Named moves (each a turn or a mirror), then the moves between two rows, first move first; the first pair answered:
Siboz (before |-> after):
[ -3 -22  -3 -27 -25  10  30   8 -20  24  11  10 -13  24  13   1  25  13
  22  -5  -6   0 -16  19  10  13] |-> [-10  -1   5 -25 -20  11  17  23 -26  18  21  15 -13  17   0   9  21  -2
  24 -15 -21  14 -15  26  18  10]
[ -5 -11  -6  -4  -6 -12  30  17  -1  17  -4  13  -3  -7  18  -9  13  -4
  15  21  12  22   4  19 -17   0] |-> [ -7   4  -1  -3  -2 -10  21  28  -3  12   3  16  -5 -16   7   1  10 -16
  16  15   3  32   6  23 -10  -2]
[ -5 -13  15   0  39  26   5  43 -13   7  -1  -1  19 -13 -21   2   5  13
   9  22  16  11   8   2 -19   9] |-> [ -2 -23  12   0  38  25  10  33 -11  10  -7  -4  19  -9 -14   0   7  20
   7  27  22   4  10  -2 -22  13]
[-12   8   2 -11 -12   6  30 -10   4  20 -16   3  18   6  17   4   7   1
  -9 -10  24 -11  18  12   2  -8] |-> [-17  29   8 -10  -3   9  15   8  -2  15  -6   7  17  -6   2  13   2 -16
  -9 -18   6   4  19  17  13 -13]
lasa (before |-> after):
[  9  11 -19 -13 -14  46 -25   0   2  30  10   8 -36 -10  -9  16  16  -1
  -6 -17  -4  -5 -28  -2  41  11] |-> [ -3 -22  14 -31 -29   5  28 -10   9  17 -42   5   5  25  12 -17 -19  18
 -20  -8  13   4 -19   5  30 -22]
[  5  -9 -11  -4  20   4  -9  -9  -1  12   5  13  -4  -5  -4 -12  -8  -4
  20   4   6   0 -11 -19 -15  14] |-> [  1 -17  -4  -9  16  -4   3 -10   0  13  -5  12   3   0   0 -16 -14   1
  22   5   8   4  -8 -16 -16   8]
[ -1  -4  -6 -19  21  -8  13  -2 -10  21   0  -9   3  12  27 -19  30   5
  39  25  40  -2   8  10 -17   6] |-> [  8  -1 -11  12  16 -25   1 -24   8  -7   9 -10  13  15  26 -10  16  -1
  16  37  41  -2  10  -5 -32   2]
fava (before |-> after):
[-13  21   2  13 -16   5 -12  13   5  14  14   4 -11   5  10  27   9 -13
   8 -17  -2   7   3 -17  -6  15] |-> [-10  14  18   6   8 -10   0  10 -13   0   3  -6   4   0 -26  14   2  -6
  19 -15   5   0  13 -17 -17  25]
[ 10  -4  17  10  10   1  29 -21  -9 -26  -3  -4  36  17 -26 -18 -31  -6
  10  -2  13   0   4  14  12   1] |-> [  5   1  -5  15 -29  23   9 -19  19  -4  11   8  11  26  27   1 -21 -16
 -10  -7   2  11 -12  16  27 -14]
[-15  -6  -2   1   0   1   6   8   5   6  -2   9   1  -6  20  -1   2   2
  13   5  10   8  -2  -8   1  -2] |-> [ -7  -6   7   0  13 -11  10   2  -1 -10  -7   4  10  -4  -6  -7 -11  10
  10   4   9  -2   2  -8   0  -5]
Then:
(2 to 3 moves a pair)
[ -1  30   9  -2  -6   1 -11  14  -9  -2  17   5 -10 -23  -1   5   6  -9
  14 -27 -11  -5 -12   8  33  -9] |-> [ 15  -9  -9  13 -21 -12   8 -30   7  -1   3  -4  -8  -2  25  -4  11  15
   2  -4  20 -31 -12 -10   8   1]  Siboz then lasa
[-11 -13  -6  10  -8  -2  -4  -4  22   0   2   8  -3  -6  30  11  11 -10
   1   7   5  12   4   8 -20   6] |-> [ -3 -10  11  -4  21 -13   9  -4  -1 -17 -11  -3   9  -9 -17  -6   1   0
  11   7   6  -5  10  11 -22  13]  lasa then fava
[-14 -10 -17  13 -18   9  -3  -1   5  19  -1   9  -5   0  35  16  10  -9
  10 -12   9  20   0  -9  -9  -4] |-> [  0  -5  -5  26  16 -11  -9 -13 -13 -11   5  -1   9 -14 -18  13   4  -7
  16  -4  10   5   9 -19 -23  12]  lasa then fava then lasa
[ -1  20   1 -23   8  13 -18  27 -13  23  29  24 -31 -21   1   8   6 -13
  15 -12 -16   4 -18   2  20  16] |-> [  2  11  11 -19 -30 -10  -1   4  23   6   8  22 -18  14  27  -1 -26  -2
 -25  -9 -15   8 -24   1  25 -25]  fava then lasa then fava
[  6   8   1  -6  16  29 -26  13 -35   9   4   0 -19 -19 -21   2  27 -12
  22  -9  -4  -3  -6   6   4  24] |-> [ 16   3   2  38   3  -8 -32 -27  -8 -32   7  -7  -1  -7 -18  10  -1 -14
 -11  10   4   1   3 -14 -23  10]  lasa then lasa
[  2  30 -15   5  -6  22 -31  14  13  -2  25   6 -25  -4  -8  14   2  -6
  -8  -9 -20  -2 -12   1  23  -4] |-> [ -5  28  -9  -9  -3  23 -22  26   7   7  18   8 -24  -2  -6   8   2  -5
   2 -15 -21   0 -13   8  30  -7]  Siboz then lasa then Siboz
[ -9  -6  14   6 -11  -6   7   5  -1   2   0   0   9   2  22  -6 -13 -13
   0   2  -7  19   5   1  -6  -6] |-> [-11   0  13  -7   3   9   5  19 -18  11   1   0   0  -7   5  -7  -1 -11
  17  -3  -9  14   3   4   0   4]  fava then lasa then lasa
[ 12  -7  -1   6  -5  -4 -21 -13   7 -14   0   1  -4   6  -7  -5   3   2
 -21  14  17 -21  -9   0   5   5] |-> [  1 -17   0 -11 -15   5  -7   2   6  10  -9   7  -4   8  23 -10  10   3
 -10  10  22  -7  -9  10  11   2]  lasa then lasa then fava
[ 11  18   3  19   8   7  -9   2   9 -18  -9  18 -19   5 -26   8  -8 -11
 -10  -3 -17 -17 -19 -11  21 -25] |-> [  1   6   7  13  37   6   1  17 -19  -8  -9  16  -8 -15 -35   5   4 -16
  23   3  -3  -9  -1 -10   3   0]  fava then fava
[ -3   5 -12 -11 -10  23  -8  15  -2  22   8   6 -22   0  15   4  21  -8
   9  -8 -12   3 -13  11  19  -1] |-> [-10   8  15  -6 -13  -5   6  14  10  -3  -6   5   5  11  11  -2 -13 -12
  -6  -8 -19  25  -3  16  15 -28]  lasa then Siboz
[ -6  -1 -25   0 -13  19  -3  -2   5  28   3   2 -18   9  25   7  13   8
  -4   1   1  -8 -17  -5   8   1] |-> [ -2  -3 -24  17 -16   6  -6 -17  15  12   4  -1 -10  13  25  11   4   6
 -16   6   1  -6 -13 -11   0  -2]  lasa then lasa
[  6 -24 -12  29 -18  -4  15   0 -13  29  -2  -6  -7   4   9  -5   3  -5
   5  -3  14  -2  -2   1  13  -2] |-> [ 16 -18 -11  41  -4 -11   7  -6 -17  13   5 -12  -4  -3 -14  -1   1  -5
   5   2  13  -8   5  -6   4   6]  fava then lasa
[ 23   3 -24   9 -14  11 -21 -18  22 -15   4  -1 -19   6  11  18  20   7
 -18   2 -10 -23 -19  -6  12  10] |-> [ 18 -14  -7  -2 -23 -11   9 -24  27 -20 -21  -5   3  24  22   1   0  19
 -25   6  -3 -18 -13  -3   5  -7]  lasa then lasa
[ 12  10   1   7   7 -19 -11   1   3 -22   6  -2   6   4 -29  -9 -10   1
  -6   2 -10 -13   2  -5   1  -3] |-> [ 14   6 -12  -3  10  -1 -13   5  -5  -3  11  -3  -7   0 -26  -7  12   5
   6  -1  -6 -22  -5  -4   8  11]  Siboz then lasa
[ -4 -11   3  18   7 -18  23  -9   2   1   1   8  12  -6  12 -17  -5 -27
  32  14  15   6   1   7  -6  -6] |-> [ -2  -4  -3  20 -14 -12  13 -14  16   3   5  10   3   4  30 -10  -4 -28
  15  10   8   6 -11   6   3 -17]  fava then fava
[  4 -20 -16  -9   6   5 -13 -12 -13  18  12 -25   4   1  21   6  10   1
  12  15  33 -10  -5 -16 -19  17] |-> [ 11  14  -5 -16  23   9 -29   3 -23   4  23 -28  -2  -8 -24  10   3  -5
  11   0   8 -15 -12  -9   2  13]  fava then lasa then Siboz
[  3  -6   2 -24  20 -23   2  27  -6   5  -5  -8  -7 -14   3   4  17  10
  10  -5  -9  23   3  10  30  19] |-> [  9   4  -5 -20  -2 -20  -6  17  11   3   0  -7 -16  -3  14   9  12  11
 -10 -11 -19  21  -9   8  42   4]  fava then fava
[-25  -8  10  12   0 -21   8 -19 -13  -9  -7  14  18   1   2  -5 -19  -9
  -8   6 -12  18 -15  -7   6 -17] |-> [-28  -4  12  -7  15  -4   9   1 -32   8  -7  15  11  -9 -12 -11  -5  -7
  14  -2 -14  11 -18   2  17  -4]  lasa then fava then lasa
[  0   4 -11  11 -19   0  -1  -8  18  -4  11   2  -2  -7   1  15 -14   0
  -5 -14  -4  -1 -13   1  14 -17] |-> [-10  -9 -12  22  -5  -5   2  -5   5  -2  16   4   8 -19   6  16  -7  -7
  11  -2   8  12   3  -4  -6   1]  fava then lasa then lasa
[  7  15   8   3 -11 -15   2  -6  15  -9  -5  -1  -6   5 -11   0  -7   3
 -16   7  -6  -3  -3   0   2 -18] |-> [  8  17   4   6 -12 -14  -3 -10  15 -10   1  -1  -6   2 -12   2  -5   0
 -15  10  -8  -5  -4  -3   2 -15]  lasa then lasa then lasa
[  2   7 -17  -9  -1  11 -13   3  -5   2   1  10  -8   3 -11  21  21   0
  19 -11 -15 -32 -15   1  -4  15] |-> [ -5  -9   5 -20   1 -10  20  -1  -3  -5 -26   5  13  18 -11   0   0  11
  15  -8  -4 -30  -6   6  -9   0]  fava then lasa
[ 34 -13 -26  16 -10   7 -18 -25   4  13   4 -20 -35   5  -1   4  10  11
 -10  10   6 -10 -12   2   1   7] |-> [ 16 -35  -9  -5   2  -3  15 -12 -15  26 -20 -19 -15   4   9 -16   9  17
  13  13  21   3   1  11  -9  11]  fava then lasa
[-18   7  20   7  -5 -33  -5  14  18  -3  13   2  11  17   0  10 -17  10
  -7   3  -1  16   0 -13  -5  -7] |-> [ -7 -14  -2   3  -7 -18  -3  -1  16  21  12  -2  -7  19  14   5  12  29
   2  12  17  -7  -8 -20 -10  14]  lasa then Siboz
[  9  -9 -24 -12  10  18   0  -6 -11  25   9  -1 -19  -8   3  -2  35  15
  16   2  14 -29  -9  -3   9  24] |-> [ 21   0 -23 -10 -10  16  -5 -19   8  13   8  -2 -25   8  -2   0  24  19
  -8  -3   4 -40 -19  -5  19   5]  fava then fava
[-18  15  25 -15   0   3   0  21 -20  21  -7  10   9  -8   1   3 -10  -1
  14 -12  -7  30   2  -2  -4  -5] |-> [ -9  26  13   7   3   7 -24  12 -12  10  15  10  -2 -18  -7  20  -3 -11
   5  -8 -10  29   2 -13 -10   3]  lasa then lasa
[  7 -13 -28  -2  15  11  -8  -4  -7  12   9 -15  -9  -7 -13  -2  30   7
  21  14  10 -19   7  -5 -11  19] |-> [ 16  -7 -16 -22  11   7   3  -6  -4   7  -6 -18  -9  11 -26 -16  16  20
  11   6   1 -33  -2   2   6   0]  fava then lasa
[ 19  21   8 -10 -20   2 -19   3   7  -3   0  -2  -1  10  -7   9   4   5
 -21 -20 -15   8  -6   3  20 -18] |-> [ 15  11  19 -16  14 -10  -6  10 -18 -10  -8  -6  17  -7 -36  -2   6   8
   7 -12  -4   6  12   2   3   1]  fava then fava
[-14   5  37   6  18  -4  27   8  -6   3 -13   0   2   0 -14   9  11   7
  12 -21   2   4  12  -2  -8 -14] |-> [ -3  -1  24  28  12 -10  19 -21   9  -8  -6  -6   4   2  -9  15  11  10
   1  -6   9  -3  12 -17 -22  -9]  lasa then Siboz
[ -5  17  -6   6  -3  15 -16   1   4   7   2   5 -10 -11  18  17 -18 -10
 -14 -12  -9  15   9   3  -5 -11] |-> [  0  -1 -19   0  -7  21  -8  -9   4  22  -5   1 -18  -7  30  10  -3   1
  -9  -7   5  -1   3   2 -10  -2]  Siboz then lasa
[  2   3   1  22  20   1 -17  -5 -11 -13  21  -1   3 -24 -27  12   2  -6
  10   5  -2   4   7  -7 -10  25] |-> [ -4  -8  22  18  15 -20   6 -10  -6 -25   0  -5  24  -9 -20   0 -21  -1
  -1   8   1  13  13  -3 -14   3]  lasa then lasa then Siboz
[-32   9  -4 -10   8  20   2  19  -8  -3   1   8 -15 -19  -3  11  15 -20
   6  -7 -20   4  -3  10   2   3] |-> [-14 -16   5  -7  11  -9  26 -15  -2 -25 -24  -7   5   3 -17 -11  -5   6
 -10   7  -3 -20   0   2 -15  -6]  fava then lasa then Siboz
[ 14   8  -4  17 -30  -8   3 -13  19  -9  -2   2   2  17  24   2 -15   0
 -23  -4   0 -10  -8   3  -2 -27] |-> [  5   4   1 -15 -23   8  19  10   3  15 -15   7   0  16  29 -10  -4   5
  -4 -16   1  -9 -12  18  13 -25]  lasa then lasa
[  6 -20   9 -15 -14 -18   2  13  -3  13 -34   3   4  -7   9  -4 -28   8
 -20   3  -8  18  21   9  -2 -26] |-> [ 19 -15 -21 -13  -8  17 -23  12 -12  37 -10   3 -30 -24   7  10  10  10
  -2   0  -6  -1  10   4   4   5]  lasa then Siboz then lasa
[ -8 -11  -9  -5 -10  -2   3  -7   5  12 -11  -1  -5  -1   9  -4  -8  -5
  -2   2   6  -1  -2  -9   2  -1] |-> [ -9  -8  -3  -3 -12  -8   4  -4   8   6 -11   0  -2  -2   8  -3 -13  -8
  -3   1   5   4  -1  -9   2  -4]  Siboz then lasa then Siboz
